Each row is where one point has got to under a steady rotation. How many steps took it there?
The counts run from 0 to 329.
[ 17   8  17 -18  -9 -27  -7  12 -37  -9 -21  -7  -3 -25  17  -4  23   6
  22   3   0 -16  27 -21  -6  15  14  -7 -19  22  15 -28  19 -34  19  41
 -20  21 -15 -14 -15 -42  19  33   6  -4  20  32  -4 -18   3   0 -27 -23
  -3 -51] | 318
[ 31  -8  15 -18  10 -23  -3  18 -18 -16  -7 -26  -4 -14  15  20  -2   3
  19   3  30  -2  17  -7 -50  21 -22   9   5  32  16 -27  26 -55   8  29
   5   8  -7   1 -10 -14  11  15  20 -17   6  46 -28 -16  -1   7 -14 -16
 -20 -35] | 234
[ 25   9  21 -19   6 -43  12   9 -22 -13 -20 -21  -2 -32   3   0   6  17
  22  -9   9 -11  22 -18 -23  20  -9  12 -18  18  -4 -14  23 -35   9  42
 -13  10 -20 -11 -25 -23  20  37  19   6   5  38   5 -20   8  -5 -14 -15
 -19 -54] | 81
[ 23   4 -14 -15   0 -35   0  19 -34   7 -15 -14   5  -2  10   8  -1  -2
  -3 -14  12 -10  18 -10 -24  14 -23  10   1  10 -13 -15  40 -51  23  41
  17   6  -4  -1 -20  -7  25   3  22 -16   6  32  13 -13  -7 -13   7 -36
 -39 -57] | 283
[ 15  -3   9 -33  -9 -27 -32  18 -11  -6 -14  -5  -4  -3  20  21  45  17
  34  -3  28 -17  32   1 -29   3  -5   9  -1  33  20 -22  27 -34  26  13
 -13  19 -31  -2 -17 -16  -6   0  21 -10  14  44   3 -13   2  20 -21 -23
 -12 -26] | 187
[ 15   6  23 -16  -9 -23 -11  12 -33  -9 -24  -6   1 -19  25  -3  12   1
  15   0   3 -11  34 -15   1  17  16  -8 -17  16  15 -35  18 -37  19  41
 -15  21 -22 -12 -14 -41  27  35   9   0  25  30  -2 -16  -5  -2 -26 -27
  -2 -45] | 315
[ 16  -5   9 -32 -10 -25 -35  19 -10  -6 -13  -5  -4  -1  22  20  45  16
  32  -2  30 -14  34   1 -27   2  -4   6   0  33  23 -25  26 -34  26  13
 -12  20 -32  -4 -15 -21  -4   0  21  -9  17  46   2 -12   1  19 -20 -23
 -12 -24] | 186
[ 21   6   0 -33  -5 -48   0  14 -28  10 -17  -1   3  -8   5   9  29 -17
  12  -5   5 -11  35  -9 -25  16 -16  27   2  23   1  -8  43 -54   8  41
  -1  19 -19 -18  -5 -21   7  -5   5 -15  16  31 -16  -9  -4   5 -18 -24
 -17 -39] | 35
[ 31 -13  16  -2  20 -27  -9   7 -34   1  -8 -11  -9  -8   8  24  11  15
  -4  23  11  -7  41  -2   8   2   1 -26 -16  22  26 -12  16 -41  26  41
  14  18 -16  -8 -23 -16  17  19  10   8  20  52  12 -12 -20 -11 -11 -37
 -25 -35] | 156
[ 23   7 -15 -17  -2 -39   2  20 -33   6 -13 -13   1  -4   4   8  13  -1
   2 -12   7 -15  15 -16 -29  14 -22  16   2  12  -9 -11  44 -48  23  42
   8   8   3  -4 -17 -13  18   0  16 -20   3  35   7 -14   1  -8   2 -33
 -37 -59] | 280
[ 31   7  10 -28  12 -26  -4  15 -11   4 -26 -23 -11  -1   6   8   4   0
  13 -11  20 -15  60   2 -21  15 -26  17  -6  16  -6  -4  26 -58  14  36
   4  14 -39   2 -18 -12   7   2  21   2  13  31  11 -14  -7  -2 -11 -13
 -35 -32] | 21
[ 12  -8  14 -10   3 -40 -12  14 -19  -4  -4  -5  -3  19   5  40  42   6
   7  -8   9 -24  29   3 -14  19   7  22   1  12  22 -10  37 -39  23  38
  -1  28 -19  -8 -17 -29  17   5  22   4  11  44  16 -12 -15  20 -25 -34
 -18 -15] | 205
[ 32  -3  17 -20  14 -18  -1  14 -21 -16 -13 -26  -5 -18  16  17 -11   2
  20   1  34  -5  25  -2 -48  21 -26   9   3  35  11 -23  24 -57  10  23
   5   9 -19   9 -14  -5  13  14  23 -14  10  38 -21 -16  -6   5 -13 -15
 -22 -38] | 237
[ 25  19  16 -24   2 -27   2  12 -25  -5 -26 -10  -9 -21   6   6  19  -5
  22  -9  15 -39  41 -14 -35  25 -13  26  -7  28   3  -4  33 -49  22  26
 -18  23 -22   5  -9 -22  10   6   4 -16  11  22  -3 -11   4  11 -22 -12
 -21 -42] | 257
[ 14   0  16  -9  -3 -22 -10  20 -17 -17 -21 -25   0   0  23   6  -4   9
  11 -23  16  -7  22 -10 -14  24   5   7  -9   1   0 -42  20 -36  19  41
  -7  15 -21  -4 -20 -39  36  37  35   7  12  34  15 -21  -2  -3 -14 -25
 -18 -42] | 71
[  8  -4 -10 -16 -13 -24 -16  18 -38   0  -9  -4   5  12  26  13  13 -19
  -1 -12   9 -11  16  -7 -19  24   2  10   8   9   8 -40  36 -48  23  36
   4  24 -11  -6  -8 -40  30   7  20 -17  25  28  -7  -9 -16  -1 -15 -40
 -16 -42] | 50
[ 16   1   9 -34  -8 -30 -27  15 -15  -7 -13  -5  -3  -7  16  21  45  18
  37  -3  23 -20  29   2 -33   4  -8  13  -2  34  16 -15  30 -35  26  13
 -13  15 -32  -2 -21  -8  -7  -1  22 -10  12  42   5 -14   2  23 -23 -25
 -12 -26] | 189
[ 23   1  10 -28   4 -35 -11  18  -7  10 -26 -10  -3   7  11  11  18 -12
   3 -12  18  -8  61  -3  -8  16 -13  23  -2  10   4 -15  28 -55  13  41
   2  24 -37 -14  -3 -36  13   2  14   1  20  35   3 -10 -12   1 -15 -16
 -26 -25] | 27
[ 33 -10   0 -24   8 -23 -17  11 -31  -1  -2 -13 -12 -20  12  14  23  18
  24  26  23  -3  26  -5 -26  -6 -17 -24  -5  43  23 -16  20 -43  22  20
   5  10 -12  -5 -19  -9  -7   3  10 -12  15  54 -13 -14  -1  -1  -9 -26
 -22 -44] | 169
[ 25   1  25 -17   3 -12 -14  16  -7 -12 -29 -16  -6  -7  26  12  -1  -8
  12 -10  35 -19  51  -4 -24  27  -6  17  -2  21  15 -32  18 -51  18  23
  -8  28 -35   5  -2 -36  20  17  16  -7  22  31  -7 -11  -9   7 -23 -11
 -17 -27] | 247
[ 31 -16   6 -12   6 -28 -18  17 -25   2   0 -10 -10 -12  12  18  28  17
  13  26  18   1  30 -11 -10  -3  -3 -25  -7  33  33 -21  18 -40  21  33
   4  16  -3 -15 -11 -29  -1  11   7  -7  17  62 -15 -13  -4  -2 -11 -26
 -18 -37] | 164
[ 17   3  11 -28   5 -29 -15   5 -29  -7 -13  -6  -6  -1   9  29  31  13
  25  -7  17 -30  33  12 -27  11 -10  17  -3  27   7  -2  32 -40  27  18
  -5  17 -43  10 -33   6   5  -4  24   2  13  30  24 -11 -11  17 -24 -34
 -22 -25] | 195
[ 28   0  25  -4  13 -41   4   8 -39  -5 -11 -12  -1 -23   1  22  19  27
  12  15   2 -13  28  -8  -5   2  -2 -12 -20  28  18   3  26 -36  23  43
   6   7  -8  -7 -30   7  11  21   8   3   3  48  15 -16  -8  -1 -13 -36
 -21 -41] | 149
[ 16  -5   1 -14 -10 -32 -16  26 -17   3 -21 -14  15   4  27   9  -4  -4
  -5 -18  20  10  26 -11  -9  13  -6   7   0   4   1 -41  32 -45  20  45
  16  10 -11 -11  -9 -24  33  17  27 -10  14  41   5 -14 -12 -13   1 -35
 -25 -45] | 291
[ 17   3 -13 -27   2 -31  -3   4 -48   7 -13  -1   1   1  14  11   6 -24
  -3  -4   7 -15  27   1 -21  22 -14  13   5  17  -4 -16  40 -57  19  35
  11  19 -26  -1 -17 -14  24  -4  13 -12  26  19  -2  -7 -21  -5 -15 -39
 -23 -45] | 43
[ 25   1  10 -27   5 -33 -10  16  -6  10 -27 -12  -6   7  10  11  14 -12
   2 -12  19 -10  63  -1  -9  16 -14  21  -3  10   0 -13  28 -55  15  42
   3  23 -39 -10  -5 -32  13   2  15   4  21  34   4 -11 -12   0 -14 -16
 -26 -25] | 26
[ 28  -4  12   0  12   5 -15  23 -21 -13 -14 -32 -20  12  18  22  -6   7
   9   0  23 -26  41  -1 -25  19  -9  -9  -3  15  19 -24  18 -58  29  31
   5  19 -11  17 -17 -24  16   8  26  -9  12  36   8 -18 -10   6 -16 -22
 -34 -28] | 2
[ 20   2   9 -29   0 -41 -10  19  -7  12 -23  -7   0   5  10  11  26 -14
   4 -10  15  -8  56  -6 -10  16 -10  26  -1  12   4 -15  33 -52  12  43
  -1  24 -31 -19   0 -37  11   3  10  -4  20  36  -6 -10  -9   3 -16 -16
 -20 -26] | 29
[ 14   4  19  -6  -5 -28 -20  12 -26  -9 -25  -5  12 -13  24  20  10  25
  11 -12  22 -21  27  -2  -3   6   5  -1 -14  17   7 -20  26 -22  39  23
   3  12 -27   9 -33  10  28  19  27  -1   9  36  41 -14 -12  -3  -5 -45
 -22 -43] | 132
[ 13  -5  13 -14   7 -32 -15   8 -24  -4 -10  -4  -6  18   9  37  34   5
   8 -10  14 -29  38  14 -12  18   3  19  -1  13  15  -9  32 -39  28  29
   1  27 -36   2 -24 -18  17   1  25   9  16  36  28 -11 -21  15 -25 -37
 -21 -16] | 201
[ 21   9  18 -27  -7 -30  -2  14 -36  -9 -28 -15  16 -31  25  -2  -9   4
  21  -8   9   3  21  -8 -20  12  -9   4 -12  26  -2 -27  28 -46  13  41
   3   0 -22  -5 -25   6  24  28  18  -7  12  27  -5 -17  -5  -6 -13 -33
  -8 -55] | 303
[ 20   6  -8 -33  -1 -40   2   6 -43   9 -14  -1   4 -10   7   8  18 -19
   8  -4   3 -15  28  -3 -28  18 -19  20   3  25  -5  -6  43 -57  13  36
   6  16 -24  -8 -15  -9  12  -6   8 -15  19  23 -10  -7 -13  -1 -17 -33
 -21 -46] | 39
[ 26   2  10 -28   8 -31 -10  16  -7  10 -28 -14  -7   6  10  11  11  -9
   4 -11  20 -10  64   2  -9  16 -17  21  -3   9  -1 -13  26 -56  14  39
   4  21 -42  -8 -10 -29  13   3  17   3  20  33   7 -12 -12  -3 -14 -15
 -29 -26] | 25
